In the rows, 128 means zero.
A single turn carries every row of the set below to another of its rows. Some are shown first; where does it send the rows asked next?
tul: [103  95 126 129 114 142 125 117 130 139  99 121 154 150 144]
Danuz: [125 145 117 106  91 150 109 125 115 137 123 138 173 118 161]
fiza: [104 129 137 106 114 150 121 129 146 141  90 144 127 114 142]
gorun: [111 153  96 166  91 143 142 156 120 127 147 121 163 132 140]
fisod: [103 126 122 118 112 135 157 127 141 164  98 109 151 149 126]
fisug: [ 87 143 115 140 114 136 138 116 162 134 134 135 178 122 153]
buvu: [108 138 156 134  97 163 116 136 114 135 119 122 127 106 124]
pob: [128 144 108 158 117 120 164 139 101 137 123 127 156 145 123]
vugon: [104  92 135 123 107 146 129 123 126 142  94 124 144 141 142]
temi: [115 141 110 126 125 124 141 137 132 151  98 111 195 123 131]
pabeb: [121 139  85 147 109 117 160 137 131 149  99 148 154 149 145]
toba: [114 132 116 150  96 148 123 147 116 112 133 163 119 112 136]
ruli: [121 135 130 153 100 145 112 117 114 160  89 127 146 141 163]
bul: [120 131  89 134 105 115 162 127 130 152 101 142 152 153 136]
zopub: [135 134 121 144 112 114  93 157 116 127 114 147 148 122 125]
rikez: [107 130 141 141 120 132 103 156 137 136 145 113 131 130 129]
Gov: [122 164 118 146 114 124 149 166 126 142 135 149 132 102 121]
kide: [102 144 120 143  91 147 111 131 156 156 121 131 115 134 156]
sezed: [127 171 111 154  85 130 122 150 120 156 102 139 149 120 111]
vib: [107 140 153 136 104 168 120 136 111 124 114 125 125 114 130]
tizo: [102 138 117 128 118 136 159 128 146 162 101 107 156 151 128]
dig: [125 140 106 158 120 124 158 146  91 131 125 133 161 135 121]
tulov: [105 125 103 133  94 148 128 178 121 130 139 112 157 106 151]
Til: [111 133 100 140 115 127 132 179 131 124 106 129 170  94 151]
kemu: [ 95 134 117 125 117 139 166 128 133 165 102 108 154 146 130]
Nup: [116 139  82 137 107 119 164 132 124 152  99 150 155 142 137]
zita: [122 137 139 138 138 122 128 136 131 176  95 124 165 124 139]
vepap: [106 160 111 158 109 137 142 152 126 127  88 118 182 102 145]
Fonet: [110 139 134 116 122 138 120 118 133 133 136 127 187 122 151]
kavid: [111 133  81 141 118 115 145 155 147 136 133 135 178 128 138]
Mozog: [108 122 141 115 101 151 120 134 144 141  92 146 121 110 138]
tebu: [118 164 114 142 119 130 151 159 126 132 139 146 133 107 112]
bug: [128 166 114 151 118 122 156 154 125 136 133 148 132 113 118]
Luga: [124 142 132 134 113 137 102 153 117 115 120 151 154  98 161]
masi: [103 132 106 178  85 138 141 147 120 163 130 125 155 139 120]
fesa: [123 134 122 161 102 139 130 148 115 116 133 161 120 110 135]
suso: [104 110 106 154 121 114 138 148 147 170 125 147 158 131 137]
Vorel: [126 185 117 146  91 147 127 156 121 129 121 137 152 105 144]
Mot: [128 146 113 165 119 123 159 153  94 137 124 127 159 138 129]
Nug: [116 126 121 154  92 141 120 150 111 120 135 161 122 107 140]
moruv: [111 137 156 145 102 161 125 142 117 128 119 130 119 104 126]
bero: [ 97  93 125 125 117 143 133 122 125 139  98 128 148 145 152]
mafor: [ 91 147 105 170  97 144 143 123 138 125 107 128 180 124 156]
sose: [ 91 122 150 128 114 150 113 146 135 133 138 118 154 103 155]
les: [115 152 108 113  75 161 122 153 122 146 134 119 154 110 153]
suvun: [108 124 133 108 104 145 112 124 150 143  93 144 130 113 137]
guz: [ 82 129 119 125  86 156 126 126 156 155 114 126 150 112 161]
Toz: [104 125 109 135  90 147 128 114 120 150  87 120 181 128 157]

pabeb moves to Mot
Toz moves to temi
And these:
bul moves to pob
fiza moves to bero
mafor moves to vepap
suso moves to masi

